Every row has a hidden score. In each pair, how much higher is the second row's than the first's? 10 means about the same, 20 much higher and 0 much lower. The score is a weighted sum of the row's numbers plus the product of two more (or one squared), each taken from its middle value.
np.array([2, -31, 5, -16, -44, 8, 27, 6, 35, 17, 18, -15, 0, -17])
np.array([8, 17, 5, -39, 3, -25, -23, 30, 17, 14, 8, -28, 24, -39]) 9
np.array([8, 35, -42, 27, -40, 27, 64, -50, -46, -68, -20, 48, -79, 31])
np.array([24, -3, -19, 5, 5, -13, 9, 19, -8, -18, -11, -14, 9, 29]) 9
np.array([-1, 24, -16, 20, -48, 24, 54, 9, -31, -46, -16, 17, -4, 30])
np.array([-26, 32, 14, 4, -25, -10, 39, 3, 27, -14, -2, 10, 14, 9]) 6
np.array([-27, -67, -9, -16, -41, 15, -5, -94, 37, 60, 57, -18, 2, -30])
np.array([6, 8, -28, -36, -34, 3, 1, 3, 2, 7, 4, -24, 13, 20]) 13
np.array([-31, -17, -2, 23, -29, -24, 15, 45, 14, 1, -2, -25, 33, 38])
np.array([5, -2, 7, -3, -1, -19, -14, 39, -1, 46, 5, 14, 16, -29]) 4
np.array([9, 58, -6, -37, -14, -23, -23, 34, 11, -27, 3, 14, 18, 27])
np.array([-26, 68, 1, -21, 8, -71, -34, 52, 11, -17, 12, -6, 27, -15]) 12
np.array([0, 39, -18, 50, -34, 6, 54, 3, -39, -62, 1, 40, -61, 38])
np.array([-109, 17, 18, -15, -15, -38, 6, -6, 0, -26, -36, 14, 34, -18]) 17
np.array([11, -13, 4, -39, -18, 8, -63, 12, 47, 79, 18, -49, 38, -35])
np.array([23, -12, -2, -31, -18, 18, -22, 6, 46, 0, 45, -51, 37, 3]) 11
np.array([27, -40, -10, -28, -6, -18, 5, -9, 27, 36, 45, -1, 24, 3])
np.array([-6, -17, -3, 27, -4, -10, 35, 10, -20, -9, -32, 4, 8, 4]) 15
np.array([0, 16, -22, -21, 2, -13, -1, 24, 8, -38, -18, -17, 16, 17])
np.array([-45, 14, 28, 14, 8, -19, 4, 9, -2, -6, -40, -17, 15, -20]) 12
np.array([-40, -31, 48, -16, -5, -39, -33, 48, 44, 42, 7, -18, 24, -35])
np.array([15, -39, -26, -26, -16, 31, -9, 10, 48, 74, 62, -45, 32, -21]) 11
np.array([0, -56, -6, 13, 24, 34, -5, -24, -18, 53, -7, -24, -13, -3])
np.array([29, -8, -78, 70, 22, 77, 75, -29, -68, -2, 31, 67, -91, 87]) 13
np.array([3, 19, 28, 26, 29, -32, -44, -5, 30, 26, -12, -13, 19, -34])
np.array([-8, 5, 4, -29, -42, -11, 35, 15, 4, -54, 16, 33, 14, 29]) 6
np.array([-13, -24, 11, -25, -5, -16, -16, 22, 47, -17, 48, -3, 41, -18])
np.array([-4, 18, 12, 0, 24, -47, -25, 22, -2, 30, 23, -11, 22, -16]) 12
np.array([-12, -23, 41, -38, -59, -15, 44, 11, -6, 4, 3, -12, 6, -37])
np.array([-13, -50, 0, -15, 15, 56, -32, -29, 37, 46, -11, -50, 1, -2]) 11
np.array([-18, -22, 11, -7, 15, 8, 22, -15, 20, 32, 7, -14, 10, -29])
np.array([29, -25, -39, -38, -8, 75, 8, 12, 18, 13, 69, -52, 20, 30]) 7
np.array([-11, 44, 44, 4, 22, -42, -11, 20, 5, -8, -26, 25, 26, -7])
np.array([44, -11, -55, 60, 28, 41, 20, 17, -23, 13, -43, 15, -40, 35]) 13
np.array([21, -5, -36, 12, -34, 26, 50, -48, -32, -56, 38, 31, -37, 5])
np.array([7, -30, 27, -29, 17, 49, -5, 10, 36, 10, 1, -68, 39, -14]) 7
np.array([-21, -1, 26, -6, 7, -44, -2, 2, 5, 0, -13, -2, 11, -31])
np.array([31, -40, -6, -40, -15, 42, -29, -3, 53, 9, 0, -37, 33, 6]) 10
np.array([15, -19, 3, -14, -19, 27, -2, 21, 39, 21, 8, -51, 41, -2])
np.array([-27, -20, 32, -6, -18, -10, 0, 42, -3, -14, 0, -1, 18, 1]) 8
np.array([22, 38, -44, 64, 18, -11, 12, -14, -51, -27, 16, 57, -55, 52])
np.array([7, 48, 5, 10, -5, 3, 0, 42, -34, -26, -11, 5, -2, 21]) 9
np.array([14, -13, -12, -14, -44, -14, -21, 21, 28, 12, 20, 10, 19, 22])
np.array([5, 47, -37, -30, -13, 26, 21, 1, -14, -37, 8, 7, -10, 37]) 10
np.array([-32, 40, 27, 37, 41, -30, -6, 21, -11, 16, 1, 23, -12, -31])
np.array([18, 6, 11, 1, 33, 34, -3, -13, 4, -16, 14, -23, -4, -14]) 9
np.array([28, 27, -11, 41, -19, 3, -1, -2, -1, -2, -12, 3, -11, 40])
np.array([-51, 49, 43, 4, -39, -38, -32, 15, 1, 18, -11, -3, 9, 6]) 9
np.array([22, -7, -1, -33, -8, 27, -41, 6, 43, 15, -7, -24, 21, -12])
np.array([-35, 35, 40, -40, 18, -56, -13, -47, 11, -31, -20, -7, -1, -24]) 8
np.array([4, 27, -11, -20, -24, -12, 8, 12, 22, -34, 2, -12, -6, 23])
np.array([12, -43, 16, -42, 23, 6, 1, -5, 37, 1, 19, -10, 24, -34]) 13
np.array([24, -34, 0, 11, 9, 45, -16, -5, -3, 20, -69, -6, 0, 22])
np.array([-3, 49, 45, -15, -13, -52, -33, 24, 26, -7, 14, -11, 25, -20]) 10
np.array([-13, 44, 42, -20, -16, -47, -41, 44, 32, -15, -30, -22, 36, -20])
np.array([0, -1, 18, 8, -16, -6, 21, 2, 18, 8, -20, -9, 33, -5]) 13
np.array([-53, -3, 23, 12, 8, 12, 7, -52, -5, 15, -19, 2, -17, -38])
np.array([-18, 15, 6, 19, -2, -5, 24, -9, -18, -38, -32, 10, -13, 9]) 12
np.array([-1, -1, -48, -34, -22, 41, 10, 6, -7, -10, 37, -30, 5, 24])
np.array([-9, 11, 28, -41, -12, -3, -48, 10, 59, 18, -32, -62, 41, -47]) 10
np.array([71, -33, -8, -29, 9, 20, -2, 41, 2, 13, 22, 1, 34, 8])
np.array([29, -53, -7, -23, 7, 1, -7, 19, 66, 55, 32, -38, 36, -37]) 16
np.array([17, -40, -4, -36, -23, 21, 17, -35, 16, 61, 32, -55, 18, -27])
np.array([-28, 42, -6, -33, -52, -13, 3, -4, 12, 1, 13, -9, 18, -11]) 11
np.array([-11, 29, -23, -21, -26, 21, -29, -3, 22, -11, 28, -17, 4, 18])
np.array([25, -43, 20, -20, 9, -12, 4, 38, 17, 39, -25, -11, 19, -8]) 13
np.array([-8, 23, 19, -35, -19, 6, 1, -9, 7, -47, -22, -35, 20, -16])
np.array([-44, -34, 5, 20, 13, -10, 6, -7, 20, 31, -27, -34, 23, -31]) 14
np.array([-10, -16, 13, -25, -6, -26, -37, -4, 32, 8, 8, -33, 39, -28])
np.array([-36, 8, 23, -35, -49, 7, 5, -63, -5, -10, -30, -4, 10, -28]) 10
np.array([-3, 2, -8, -19, -5, -8, 19, 10, -17, -9, -36, 7, 22, 16])
np.array([-31, 7, 5, -4, 2, -21, -35, -25, 23, 5, -25, -10, 10, -16]) 6
np.array([22, -14, -108, 111, 55, 70, 50, -43, -100, 19, -14, 87, -122, 90])
np.array([20, -8, -9, -36, 2, -14, -7, 40, 7, 11, -5, 5, 23, -11]) 7
np.array([64, 13, -95, 78, -7, 54, 58, -6, -78, -1, 26, 45, -84, 85])
np.array([37, -60, 10, -45, -15, 26, -21, 11, 38, 55, -9, -52, 45, -35]) 5
np.array([-18, 44, 32, 14, 30, -43, -36, 15, 33, -15, -69, 5, 23, -29])
np.array([-10, -1, -5, -14, -50, 24, 0, 50, 29, 46, 15, -25, 35, -9]) 5
np.array([-40, 42, 51, -52, -66, -61, 2, -7, -15, -5, 18, 19, 16, -15])
np.array([6, -23, -40, 102, 26, 72, 102, -67, -82, -45, -19, 88, -95, 32]) 15
np.array([-61, 20, 57, 39, -4, -60, -3, 43, 11, 2, -82, 8, 2, -26])
np.array([64, -41, -53, 33, 41, 28, 51, 5, -55, 4, -47, 49, -45, 46]) 14
np.array([34, -21, -19, 40, 45, 40, 18, -30, -46, -17, 40, 40, -78, 15])
np.array([-5, 24, 12, -11, 10, -45, -12, 18, 6, 4, -27, -2, 14, -22]) 6
np.array([-45, -8, 17, -12, 42, -1, -45, -52, 6, 21, -23, -45, 31, -42])
np.array([-16, 29, -16, 29, -14, 26, 0, -28, -22, -22, 0, 38, -61, 12]) 6
np.array([23, -21, 12, 4, 45, -24, -9, 9, 53, 40, 6, -6, 23, -10])
np.array([-12, -50, -6, -44, 33, 5, 9, -39, 13, 47, 16, 0, 0, -29]) 2
np.array([-57, 21, 28, -7, 25, -35, -18, -63, -19, 0, 16, 30, -34, -35])
np.array([20, 27, 9, 37, 9, -23, -29, 50, -15, -29, 2, 45, 1, 24]) 13
np.array([24, 22, -3, 43, 26, -10, -2, 7, -41, -15, 19, 40, -29, 35])
np.array([-4, -10, 27, 26, -10, -34, 37, 46, 6, -42, -20, -3, 33, 18]) 13
np.array([10, -6, 6, -13, -30, -16, -1, 33, 58, 32, -1, -38, 32, -5])
np.array([7, 5, -56, 28, 17, -1, -6, 0, -27, 9, -1, 14, -36, 23]) 10
np.array([14, -26, 30, 0, -8, -25, -59, 0, 13, -8, -17, -21, 18, -2])
np.array([49, -34, -31, 4, -7, 31, 13, -7, 2, 37, 41, -17, 11, -10]) 13
np.array([-17, -38, 13, -2, 12, 6, -47, -13, 24, 38, -19, -49, 17, -43])
np.array([51, 9, -27, -19, -31, 8, -5, -6, 17, 12, 42, -26, 17, -6]) 12
np.array([-9, -17, -47, 22, -2, 32, 7, -31, -12, 2, -13, 13, -34, 59])
np.array([-30, -73, -28, -54, 15, 32, 13, -5, 45, 38, 31, -73, 26, -9]) 8
np.array([-32, 42, 6, 33, -19, 14, 20, -24, -28, -22, -34, 19, -41, 10])
np.array([23, -47, 19, -45, -6, 14, -17, -8, 30, 26, 27, 4, 10, -27]) 14
np.array([16, -45, 12, -14, 32, 8, -25, 22, 48, 53, -5, -40, 32, -24])
np.array([-12, -8, 17, 7, 21, 17, -31, -10, 55, 33, 7, -59, 14, -22]) 9
np.array([51, -41, -37, 75, 8, 10, 70, -8, -58, -40, -8, 28, -52, 65])
np.array([74, -16, -53, -24, 1, 22, -18, -4, -8, 14, 55, 30, 3, 66]) 7
np.array([4, -56, -6, -42, -7, -2, -30, 15, 60, 19, 25, 1, 32, -29])
np.array([22, 25, -23, 61, -24, 27, 46, -5, -18, -63, 44, 57, -36, 46]) 7
np.array([-55, 6, 64, 1, 18, -16, -43, -26, 7, 21, -59, -12, 27, -41])
np.array([-1, -43, 16, -39, 33, 17, -15, -41, 57, 40, -25, -66, 29, -38]) 11
np.array([-31, 32, -5, -31, -10, 15, 2, 2, -23, 10, -6, -10, 12, 19])
np.array([-7, 12, 24, 29, 29, 0, -11, -3, -16, -43, -22, 4, -5, 25]) 6
np.array([17, -3, -7, 17, 50, 50, 15, -14, -14, 3, -28, -6, -47, 19])
np.array([-1, 11, 11, 7, 37, -8, -8, 10, -23, 26, -63, -1, -5, 28]) 7
np.array([7, 36, 13, 23, -18, -24, -2, -3, 3, -23, 8, -13, 16, -1])
np.array([24, -18, 15, -31, 32, 40, -56, -9, 32, 53, 38, -21, 1, -40]) 10
np.array([-19, -11, -10, -73, 4, 20, -9, -74, 48, 26, 15, -25, 32, -17])
np.array([-17, 10, 1, -2, -34, -8, 2, -72, 18, -18, 3, 0, -13, -48]) 13
np.array([6, -10, -23, -16, -13, 41, 20, -21, -10, -23, -1, 7, -4, 40])
np.array([25, -75, -18, 14, 14, 63, -17, -23, 8, -3, -13, -23, 25, 16]) 12
np.array([-16, -44, -18, 17, -6, 32, 78, -15, -42, -27, 21, 17, -39, 3])
np.array([12, 28, 56, 8, -17, -33, -24, 41, 25, 16, -14, -8, 22, -28]) 11
np.array([-28, 37, 51, -6, -28, -31, 26, -19, 0, -4, -25, 18, -7, -44])
np.array([-42, 61, 51, -6, -20, -55, -45, 6, -15, -39, 9, 36, 11, -22]) 9
np.array([-31, -12, -5, 34, 35, -7, 23, -41, -54, 1, -9, 48, -54, 13])
np.array([13, 5, 3, -9, 18, 12, -35, 14, -27, 3, -9, 17, -29, 22]) 8
np.array([-21, -17, -17, 14, 14, 39, -20, -6, -1, 58, -9, -28, -8, 12])
np.array([50, 10, -107, 24, -10, 44, 42, -30, -57, -26, 59, 65, -74, 77]) 13
np.array([11, 56, -29, -30, 27, -2, -29, 46, -6, -22, -49, 16, -11, 41])
np.array([-21, 25, 28, -6, -22, -39, 18, -9, 4, 15, 11, 1, 10, -29]) 9
np.array([-23, 53, 31, -6, -39, -8, 3, -67, 6, -43, -23, -2, -11, -25])
np.array([4, -32, -7, -5, 5, 9, -17, 37, 18, 17, 12, -25, 6, -20]) 10
np.array([-18, -12, -4, 56, 65, -5, 6, 4, -35, 21, -32, 61, -45, 19])
np.array([9, 4, 6, -11, 24, -13, -51, 18, 9, -10, 38, 3, 21, -43]) 8
np.array([-7, -22, 22, -15, -12, -41, -28, 14, 63, 38, 46, -71, 40, -36])
np.array([21, 38, -49, 17, -22, 40, 34, -17, -47, -48, 13, 12, -37, 49]) 12
np.array([-24, 1, -37, -1, -15, -13, 38, -8, -1, -35, 61, 33, -8, 0])
np.array([23, 2, -40, 36, -5, 67, 64, -49, -42, -29, -5, 38, -64, 16]) 12
np.array([-77, 39, 48, -1, 24, -55, -6, -57, 12, 25, -23, 21, -7, -38])
np.array([1, -11, -30, 47, 53, 40, 34, 3, -68, -53, -12, 52, -47, 74]) 11
np.array([6, -5, -11, -16, -5, 4, 12, -29, 15, -25, -30, -11, 27, -15])
np.array([19, 9, -80, 30, -7, 37, 79, -64, -80, -42, 57, 92, -83, 58]) 9
np.array([-18, 31, -1, -4, 14, 20, -25, 15, 19, 18, -16, -13, -2, -13])
np.array([-16, 28, 43, -9, -18, -46, -38, 10, 14, 16, 2, -7, 15, -31]) 8
np.array([-19, -34, -28, -57, 6, 30, -9, -99, 22, 44, 41, -38, 14, -29])
np.array([5, -34, 14, -26, 5, 59, -28, -23, 15, 19, 16, -44, 9, -11]) 8
np.array([31, 3, 36, -35, 42, -7, -74, 36, 19, -22, 21, -16, 35, -17])
np.array([-14, -14, -4, -8, -21, -32, 8, 38, 16, 9, -26, -21, 21, -31]) 12
np.array([8, 38, -21, -20, 46, -27, -6, 39, -28, -11, -26, 24, 10, 19])
np.array([1, 48, 8, -3, -18, -19, -40, 34, -4, -31, -5, -3, 16, 26]) 8
np.array([43, -44, -3, 8, -18, 21, 13, 31, -15, 24, -26, -47, 20, 11])
np.array([-38, 17, -13, -18, -15, 9, -50, -12, 17, 29, 0, -24, -1, -26]) 4
np.array([8, -60, -4, -24, 16, 61, -9, 9, 37, -36, -1, -33, 36, 1])
np.array([-6, -34, -21, -16, -48, 21, -1, 3, 38, -5, 4, -39, 36, 23]) 10
np.array([-17, 29, 14, -32, -21, -34, -32, 30, 10, 5, 33, 2, 16, 9])
np.array([-23, 21, 48, 15, -13, 8, 8, -26, -32, -9, 33, 40, -20, -6]) 10
np.array([50, 17, -39, -2, -1, 24, 27, 1, -18, -8, -6, -20, -8, 37])
np.array([0, 14, 27, -16, 2, 3, -13, -12, 26, -17, 5, -17, 20, -25]) 8
np.array([51, -13, -63, 37, 27, -5, 38, -19, -89, -24, -19, 56, -66, 66])
np.array([13, -42, 27, -40, 28, 30, -39, 18, 33, 23, 15, -22, 30, -34]) 7
np.array([-48, 48, 44, -21, -32, -46, -24, 12, 2, 9, 10, 23, 13, -13])
np.array([-75, -7, 14, -25, -35, -38, 17, 6, 11, 28, -14, -28, 11, -37]) 12
np.array([13, -19, -17, 53, 13, 39, 80, 19, -43, 14, -8, 30, -19, 36])
np.array([-9, -29, -8, 49, -5, 30, 44, 31, -16, 25, -24, 9, 10, 19]) 12
np.array([-34, 10, 27, -9, -32, -2, 31, -25, 4, -9, 30, 9, -17, -33])
np.array([24, -11, -16, -41, 0, -20, -2, 40, 9, 23, -4, -34, 27, -4]) 12
np.array([-44, -12, 12, -24, -25, -44, 2, 12, 13, -8, -17, 2, 29, -15])
np.array([20, 4, -30, -11, -37, 38, 37, 27, 6, 27, -3, -45, 40, 42]) 18
np.array([-64, 14, 7, -1, -19, -34, 40, 28, 2, 23, 9, -9, -2, -13])
np.array([-20, 8, 27, 43, 11, -40, -28, 1, 43, 34, -37, -45, 28, -40]) 13
np.array([-21, -29, 20, 6, 1, 9, -10, 32, 12, -6, 11, -57, 26, -8])
np.array([-13, 6, 27, 27, -18, -7, -22, 77, 32, 0, -26, -8, 15, 12]) 9
np.array([-23, 6, 34, 2, 1, -9, -2, 16, 60, 13, 14, -40, 26, -34])
np.array([-61, 13, 31, -4, -21, -13, 29, -32, -38, 16, -26, 26, -13, -15]) 11
np.array([50, -5, 3, 13, 17, 17, -22, 18, -14, -25, -9, 8, -5, 16])
np.array([1, -28, 31, 23, 25, -8, -12, 20, 5, 39, -10, -59, 27, -38]) 13
np.array([30, 17, -47, 9, -19, 27, 44, 11, -49, -24, 41, 26, -54, 39])
np.array([0, -3, -44, 32, -70, 33, 92, -38, -47, -30, 50, 34, -47, 34]) 12
np.array([18, -22, -32, -1, -22, 22, 29, 7, 27, -19, 9, -39, 0, 28])
np.array([18, -11, 26, 5, 6, 27, -48, 10, 18, 20, -5, -5, 14, -13]) 8
np.array([-69, 11, 29, -40, -17, -54, 27, 14, 9, 0, 5, 15, 17, -43])
np.array([18, -63, 8, 5, 18, -30, 7, 7, 29, 17, -6, -4, 5, -17]) 17
np.array([-20, 59, 20, -33, -31, -41, -19, 47, 7, 1, -25, -1, 33, 8])
np.array([-2, 23, 26, -1, 20, -3, -6, 17, -32, -7, -22, 21, -4, 23]) 8
np.array([-10, -5, -3, -10, -8, -42, -9, 52, 16, 16, -42, -21, 46, -15])
np.array([-49, 36, 53, 12, -6, -84, -22, -26, 10, -6, -48, -2, 4, -21]) 7
np.array([47, 32, -46, -26, 5, 6, 4, -29, -39, -41, -5, -18, -40, 28])
np.array([-43, -2, 28, 22, 8, -25, -3, 9, 12, 33, -45, -1, 11, -33]) 11
np.array([14, 16, -19, -13, 28, 10, 42, 13, -18, -13, 13, 7, 0, 35])
np.array([39, -32, -27, 1, -14, 25, 48, 8, -42, -37, 11, 14, 1, 42]) 11
